Where one turn sends some rows of the set: a few examples, then the rows asked:
Zuse: [ -5   2 -15  13 -10 -10  -1  -2  -3  11  16  -8   1 -19  17   1  -9  -7
   4  -1  -9   5   7   1  23  14 -18  34  10 -18 -15   3]
niba: [  1  -4 -12 -11   3  -3  12  11  -1 -17 -32   9 -15 -17 -14   7   2  -8
 -15  20   6 -31 -13 -10  -9 -17 -16  -6  13   4  16  -8]
Diz: [  5  -7 -29   8   3 -10  10   5  11   0 -27  18 -11  -4 -14  15  12  -1
  -6  14 -12 -21 -22 -10  -9 -13 -16 -18  12  10   7  -1]
nagu: [  3  -6 -27   4   3  -7   9   9   8  -8 -28  15 -12  -8 -13  13  14  -1
  -8  15  -3 -27 -19 -13 -12 -14 -14 -18   6   9  14 -10]
vorev: [  4   6  -5  10 -24   4  22  -7 -15  14 -14   4  10   8 -11  11 -12 -11
  25 -29  -6  -8  -4   3  -8 -14  19   1  15   7  -5  -4]
viga: [  7  -8 -15  -3   3 -12  15   1   7   0 -32  16 -12 -10 -17  13  -5  -5
 -12  16 -14 -20 -19  -7  -1 -14 -22  -7  26   7  -2  14]
Filag: [  7   6  19  -8   6  29 -18  21   6   3 -31  -3 -11  13  11  -4   7  -4
 -17 -16  -5  -1  -7  -4  -9   7 -23 -13 -12  -4 -20  -3]
fumik: [  4   7   0   5 -24   4  23  -7 -18  13 -17   2   9   6 -12   9 -17 -13
  23 -27  -4  -7  -2   4  -6 -14  18   5  19   7  -6   0]
muku: [  1   8   1   1 -24  11  22  -1 -22   3 -18  -3   7   2 -10   7 -12 -13
  22 -25   6 -15   1   1 -11 -15  21   6  10   5   5 -14]
rales: [  8   6  21 -10   7  29 -17  19   5   4 -31  -3 -12  13   9  -5   4  -5
 -16 -16  -7   0  -6  -2  -6   7 -25 -11  -8  -5 -22   0]
debo: [  7   6  17  -5   6  28 -19  20   8   6 -31  -2 -11  15  10  -3   8  -3
 -14 -17  -8   0  -8  -4  -8   8 -24 -15 -12  -4 -22  -2]
diso: [  7  -8 -23   4   3 -13  12   2  11   3 -29  17 -12  -6 -15  15   4  -2
  -8  15 -17 -19 -23  -8  -4 -14 -19 -14  20   9   0  10]
Fifot: [ -8   5 -10   5  -9  -4  -2   5 -10  -2  14 -15  -1 -25  17  -5  -8 -10
  -1   2   5  -4  12  -1  19  13 -16  37   5 -20  -3 -12]
Vopa: [ -9 -15  10   4  18 -17 -24  -2  11  -2  17  10  -7   5   0   3 -11 -13
  -9  22  -7   7   4   9  -5   7  27   2 -13  -3  -5  12]
tize: [  8   6  20  -8   7  28 -18  19   6   6 -32  -2 -11  13  10  -4   4  -4
 -16 -16  -8   1  -8  -2  -6   7 -25 -12  -9  -5 -23   2]
nodap: [  3   8   4   1 -24   7  25  -6 -20   8 -18   0   8   2 -12   8 -19 -14
  22 -25   0 -10   0   4  -7 -15  17   8  18   5  -4  -4]
Savis: [-11 -13  14   0  18 -14 -24   1   7 -10  17   6  -7   1   1   0 -11 -14
 -11  23   2   3   6   8  -7   5  29   4 -16  -5   1   3]
Tatug: [  0   7  -8  10 -23   8  19  -3 -16   9 -14   2   9   7  -9   9  -5 -10
  26 -29   1 -12  -2   0 -13 -14  23  -1   6   8   4 -15]
girek: [ -6   1 -30  25  -9 -11  -7   2   3  13  20  -7   3 -13  19   4   6  -3
   8  -5 -10   3   2  -2  16  16 -14  22  -2 -13  -9  -9]
pivis: [ -7   2 -29  24 -10  -7  -9   5   1   7  20 -10   3 -15  20   2  10  -3
   9  -4  -2  -2   5  -4  13  16 -11  22  -8 -15  -1 -19]
buv: [ -5   2  -9   7  -9  -7   0   2  -8   4  14 -13   0 -24  17  -2 -13  -9
   1   2  -2   0  10   1  23  14 -18  37  10 -19 -10  -3]
nube: [-10 -15   7   6  18 -17 -25  -1  11  -4  18  10  -7   6   1   4  -8 -12
  -9  21  -6   7   4   8  -6   6  28   1 -15  -2  -3   8]
zozuf: [  1  -5 -20  -3   3  -4  10  12   2 -14 -31  11 -14 -12 -13  10  10  -4
 -11  18   4 -30 -16 -12 -12 -16 -14 -14   8   6  18 -13]
Feli: [  8   5  19  -7   7  28 -17  19   7   8 -31  -1 -11  14  10  -3   5  -4
 -16 -17  -9   1  -8  -3  -7   7 -25 -13  -9  -4 -24   2]
per: [  3   6  -8  12 -24   5  20  -5 -14  13 -14   3  11   9 -10  11  -7 -10
  27 -29  -3  -9  -3   1 -10 -14  21  -2  10   8  -1  -9]
Megu: [ -4   1 -24  21  -9 -12  -4  -1   2  15  19  -6   3 -15  17   4  -2  -4
   7  -4 -13   6   4   0  20  17 -17  28   6 -15 -14   0]
gir: [  4  -5  -6 -15   3  -5  15   7  -2 -13 -35   9 -15 -18 -15   7  -6  -9
 -16  21   2 -27 -13  -8  -4 -16 -20  -3  22   3   9   1]
mizip: [ -9   4 -15   9 -10  -2  -5   8  -9  -3  16 -15   0 -24  19  -5  -1  -9
   1   1   8  -6  11  -3  15  13 -12  32  -4 -19   3 -21]
bobam: [  7   5  18  -6   7  28 -18  19   8   7 -31  -1 -11  15  10  -2   7  -3
 -15 -17  -9   1  -9  -4  -7   8 -24 -14 -11  -4 -23   1]
gimum: [-11 -13  16  -2  18 -14 -23   0   7 -10  16   7  -7   0   1   0 -13 -15
 -11  24   0   4   8   8  -5   5  28   6 -13  -5  -1   7]
Foro: [  6  -6  -9 -11   4  -9  17   3   2  -7 -34  13 -15 -15 -17   9  -8  -8
 -15  19  -7 -23 -15  -6  -1 -16 -22  -3  27   4   1  11]
Kup: [  0   9  -4   6 -24  10  20  -1 -19   5 -16  -1   9   4  -9   7  -8 -12
  24 -26   6 -15   0   1 -13 -15  22   1   7   6   7 -17]
bova: [-11 -14   8   6  18 -16 -26   0  10  -6  17   9  -7   4   2   2  -7 -12
  -9  22  -3   5   4   7  -8   6  29   0 -18  -4  -1   4]
badi: [-11 -14  10   2  18 -15 -25   1   9  -9  18   8  -7   3   1   1  -8 -13
  -9  22   0   4   6   7  -8   6  29   2 -18  -4   1   3]
res: [-10 -14  16  -1  18 -16 -23  -2   7  -7  16   7  -7   1   1   0 -15 -15
 -12  24  -3   6   6   9  -4   6  26   6 -10  -5  -4  10]
Felaz: [  1   9   5   0 -23  10  23  -3 -22   5 -18  -1   8   0 -11   5 -17 -15
  21 -25   5 -13   2   2  -9 -15  19   8  15   4   1  -9]
zub: [  7   6  21 -10   6  29 -18  20   5   4 -31  -3 -11  12  11  -5   5  -5
 -16 -15  -6  -1  -6  -3  -7   7 -24 -12 -10  -5 -20  -2]
Zolad: [  7   6  18  -6   7  29 -19  21   7   5 -31  -2 -11  14  10  -4   9  -3
 -15 -16  -6   0  -8  -4  -9   8 -24 -15 -13  -4 -20  -3]
bar: [-10   3 -24  17  -9  -4  -8   8  -5   0  18 -12   1 -20  20  -1   7  -5
   5  -2   5  -6   8  -4  12  14 -11  26  -8 -17   4 -24]
Voti: [ -9 -15  13   2  18 -17 -23  -2  10  -5  16   9  -7   3   0   1 -13 -14
 -10  23  -6   7   5   9  -4   6  26   4 -11  -5  -6  13]

zub moves to Filag
bar moves to pivis
nube moves to Vopa
Now these:
zozuf moves to nagu
fumik moves to nodap

Where one turn sends some rows of the set: a few examples, then the rows asked:
Tuf: [ 16   4  10   6  -7 -18  -1   8  27  39  -3   3   1   5   8  11  -1   4
  -3   2  -6]
Davar: [-17  -1  -3  18   0  23  -1  -6   0 -10  14   7   6  14   0   2   7  -2
 -22 -18 -22]
tarom: [  4   9  -4   4  12 -23  -5  -2   5  20 -18  -3   6  -9   1 -11   4   8
  -1 -30 -23]
logi: [-12   4 -18 -15   6  -1  -1   9   5 -15 -17  22  13 -19   9 -11 -11   9
  -9  -9  -1]
kesis: [ 18   0   6 -11  18   8  -2  -8  -8 -10   5 -10  20  19 -22   2  12  -3
  23  -8  -8]
feneb: [  1   4  13  -4 -14  -9  19  20  17  20  -3 -10  -7  19  12  14 -17  12
  -4   9   6]
fub: [  0 -10  -7 -11   8  -7 -18  16  -2  -9 -10  20  22 -16  11  -6 -15 -12
   4  -3 -12]
tufat: [  6 -15  10  21  -7  19  -7  -4   9  -9  25  15   9   6   9   4  10 -17
  -7 -20 -11]
Semuz: [  4   8   6  -7   0 -12  15  18   7  -3  20 -14   2  18   1   7  -7  12
  -8  31  -3]
peb: [ -6  13  20  12 -15  -7  -9 -15  -3   2  10 -13 -15  10  -7 -27  -5  10
   3  -5   1]
dugo: [ -7   0 -26   4   4 -12 -13   5   0  -7   0  19  -2 -25   9 -16 -10  13
  -6  11  15]
Mevu: [ 15  13 -27  -6  10  -5  12 -14   0  11  -7   3   2 -14  -6  -9  29  20
   0  -9   7]
mobet: [  2  -9 -11  37   5  11  -6  -4 -15   9  26   3   3  14  -6  12  -3  -1
 -12 -12  13]
banim: [ 20  -3 -20  -9  -5  -4   3 -12 -16  -7  21  -9   1  -5   1  -6  18   5
   8  25  16]
busi: [  8 -18   1  15  -5  28   5  -2  -6   4  14  10   5  14   3  18   5 -15
 -10 -23  16]
vetu: [ -7 -12 -23  -8   6   1 -13  11 -20   7 -11  11  -2 -11   9  -2 -13  -5
  -6  17  21]
tigas: [-15  -4 -19  35   0  17   5  -8   5  -8  19   6  -5  10   3   8   3  17
 -10 -18   2]
muzu: [ -1 -15  13  -5 -12 -17  -1   7  10   1 -10 -16  -4   4  24   0 -18  -2
  16 -22 -15]
Pok: [  2 -26 -15 -10   0   3 -10  15   1  -2 -13  18   6 -14  21   6 -11 -11
  15   4  13]
lofim: [ 17   5  -8 -14   7  -3  17   2  29  -4  16   1   6   6   0  11  19  16
  -3  25  -5]
Pebu: [  2 -17   4 -22 -15   0   5   2 -20 -10   5 -24  -2  13  16   5 -11  -9
   8  13   4]
pilu: [ 18   9  -4 -15   9  -3   6  -1  24  28  -6   7  12   6  -5  14  19   5
 -14  10 -13]
fuz: [  6  10  18  -9  -9   7  15  -8   7 -27   9  -8   4  13  -8 -15   2  13
  17 -17   5]
dosed: [ 17 -15  -8   8  11   5 -16 -20   9  15  -1  -8  -4  12  -8   7  19   2
  35  -5   0]
tir: [ -8  -1   1   4  -5  11 -10 -22  -1  28 -16 -13 -23  17  -6  -4   7   8
   8  -7   7]

banim moves to Mevu
logi moves to fub
busi moves to mobet
Now these:
Tuf moves to feneb
peb moves to fuz

Where one turn sends some rows of the set: a few examples, then the rows asked:
sanif: [ 10 -26 -13 -14  -7  -7   5   4  13 -15  -3  -4  17  12   0  -3   1 -20
  17   4 -19 -13  -5 -19 -12   6 -32   4  -1  13  -3   8]
dap: [ -4  -1 -17  18  -6  -6   0 -20 -10 -14  -5   0   1 -23  12  -8 -13  -5
  -1 -13  43 -11 -13   0   1   3   7   1  -3   1  17  10]
mudet: [ -7  -6  -3  14  14  36   5  -4  14   8   3  10  10  -6  12 -19 -22   0
 -12   9  15  -1   5   3  -9  -3   5 -17 -19  -8   8 -19]
Netid: [ -1 -16  -8 -12   4   0  -7  -8 -17  -7  24  21   3  15  22 -11   2   6
 -12  17 -20 -15 -12 -10 -15   5  10 -12 -16  17  12 -14]
vorip: [  2 -29  14  -4   1  11  -8 -13 -12   8   5   1  -8  -1   4  -4 -26 -33
   9   6  12  10  -5 -12 -14   3   4  -3  10 -20 -12  22]
bodif: [  1 -21  -1 -12   6 -11  -9 -13 -16   6   2 -29   2   6   2  -1  -6 -22
 -23  12   9   6  -9   1  30 -10  -5   0  14  14 -15  15]
lut: [ -4 -10 -24  -8   0   4  -5 -16  -7  -3  -6  13  -6 -29 -22   4 -10 -13
 -15 -27   4 -20 -10   0   8  17  -6   2   4  21  20  17]
fudut: [ 11   7  22  18  13  10  -5   3   6   8  20 -11 -13  -1   1 -15 -13 -31
  18   2   5 -15  -7 -11 -15  11  -4 -12   7   4  13   1]
Difad: [-14 -27   7   3  28  -2 -10   0 -11   6  13 -32   4   5  -2 -17  -4   1
 -11  -2 -16  15 -16  17  -5 -12   2  -3 -19 -10 -15  10]
feti: [-11 -20 -21  20 -10  -4   8 -26 -15 -16   1  16   9 -19  -2   1   2 -29
 -10 -11  19  -9  -5  -9 -10 -15 -17   4   3  -1   6  -1]
pezit: [  9   0   0 -13  10 -16   7  -1  13 -12  10   1   9   0   2  -1 -26 -13
 -17  -6   1  31  -2   6  -2   8  -3   0  28  -3 -26  -1]
Duba: [-18   3  -8   0 -16  18 -11  -2  25  11  -1   6 -27 -25 -23   0  -6  11
  -4   0  13  -8   9   9 -14 -11   4   7 -11  16  -4   9]
lasur: [  4   1  -3  -9  17 -20   5  -5  11  -7   9   6  11   1  -2   0 -28 -11
 -16 -10   4  30  -7   6  -3   0  -4   3  27  -5 -26  -1]
siba: [-21  -1  -4  -3 -11  15  -9  -5  27  14  -4   5 -29 -26 -19   3  -6  12
   4   0   8  -6   6   5 -13  -9   0   6 -15  20  -5  10]
bazim: [ 11 -21  -9 -14   7  14  -6  -6  11  34  -6  -2  13 -11  -7  10 -18 -16
   0   9  16   6   6  -1  23   0  -9 -22  -8   9  10   2]
nize: [ 28  -6   5   4  -2   4  -1 -10  -2 -14  -9  -6  14 -13  -7 -13  -5  -1
   9 -12   3   6  14  23 -30   3   1  18  15  10  14   0]
rotid: [-18  -8   5  11   6   5 -10  -9 -26 -12  -8 -23  -5  23  -2   4  -4   5
 -14   0 -14 -24 -10   5 -12   6  29  -4  -7  -2   5   2]
kolo: [-17  -1  -4  -9  23  -9  -6   7 -14  -8  -6  10 -11  14  -3   1  18 -12
 -12 -23  -4   3  -3  -8  11 -18 -13  26 -19  27   7  -4]
mal: [ -3  -4  11  13   9  -4   5   9  23  14  10   3  -2 -24  10  -7   3  -1
  -8  -2 -32  20  -5  15   7  12 -15   1 -22   7 -14   3]
Genad: [-25 -11  -5 -10   1   2   3 -17  16   8  11  15  16   1  -5  10  11  -5
 -24  -8  -2  15 -36  -1   6  -8  -5   7   0  -7  16 -18]
refeb: [  7  -8   4 -12   5 -14   3  -4  14 -14  13   3  12   3  -3   2 -27 -10
 -14   0  -4  30  -6   5  -2   6  -2   0  30  -5 -26   4]
Telaz: [ 10  -9   3   5  39   1  -5  -1 -11 -12   0   7 -25   8 -10  -5  22 -20
  -7  -2 -27 -13  -4   5 -16  -9   5   3  -7  14 -12  -8]
pire: [ -2  -5   8  -1  21  16 -18  -3  -8 -19  -7  13  -5  -2 -13  -8   9  -7
   5 -20 -29  21  -6 -10   5   1 -16  28  -7  19   4  11]
bis: [ 15   6 -15   5 -13   6 -10   0  -1  17 -39   1 -14  -3 -14  19  -2 -11
  -7  -4  -5  -2  15  -6  12  11  11  -3  -9  15  -8   7]
satil: [ -4  -2 -24  11  -6  -4  -4 -22  -8  -9   0  -3  -2 -26  17  -6 -13  -2
  -3 -13  41  -7 -17   1  -1   3  10   5  -8  -3  16   9]
funov: [-15  -3  -8 -10  29 -13  -8  10  -8  -3  -2  13  -6  15  -3   2  18  -9
 -14 -24  -4   2  -4  -6  11 -13  -7  23 -25  27   4   0]
zilu: [  7  -4  17   6  15   3  -4   7  10   1   7 -10 -12   5  24  20 -24 -29
  28  12  -8   6   2  -2  -5   8   8  10  -7   1  -7  -5]
farur: [-20   6  17 -20 -19   5  -4  -4  -3 -10   4 -26  -4  -8  -6   5   4  10
  -1  -8  12  15   8  -1  -7  14  19  -1 -19 -14   0   3]
Nafo: [ -1   3 -23   4   2  -2  -1 -15  -4   3 -20   2   1  -7  -7  21  13   5
  -9 -18 -23  -6 -12  11 -11  10  11 -11 -17 -14  15 -21]
runi: [  0   0  -5  -3   4   0 -10  -5 -10   9  19   1  -9  11 -23 -17   9   9
   2   0   8 -23   4  -5  -8 -21 -24  22   4 -15  14  11]
gasuv: [-12   3  -7  -4 -17  16 -10  -5  26   8  -2   5 -26 -29 -21  -6  -5  14
  -8  -2  12  -7  11  10 -11  -4   0  -1  -5  17  -3  12]
fovi: [ 12  -2  18  12   7   3  -6   9   4   0   8 -10 -12   6  19  13 -25 -30
  30  13 -11   6  -5  -7  -1   8   5  12  -7   3  -5  -1]
Taza: [ -6 -20  -7 -14   2   1  -7  -3 -12 -13  24  23   1  20  18  -6   9   7
 -15  19 -21 -16 -11 -11 -12   2   8 -10 -14  15  10  -8]
Vodi: [ -4 -18 -11 -13   0   5  -7  -1 -12 -10  22  23  -2  23   9  -9   9   5
 -21  16 -22 -17  -5 -11 -17  -2   7 -10 -13  14   8 -14]
Selel: [ 14 -10 -22  10  13   5   8  14  11 -16  -5   0   4  14  -1  29  15   4
   0  12   5  23  10  -6   8  -1  11  -9   5   2 -12  -6]
Roveg: [-12   1 -30  -8  -7   3 -19  21 -11   3  33 -13  12   0   3  -3   3 -13
 -18   8   0 -13   1  18  18  -2   0  -3 -10  18   4   1]

Roveg moves to Selel
Difad moves to bazim
Now these:
vorip moves to lut
Genad moves to mal
fovi moves to dap
nize moves to runi
Vodi moves to refeb
feti moves to pire
bis moves to rotid
satil moves to funov
siba moves to Netid
pezit moves to Duba

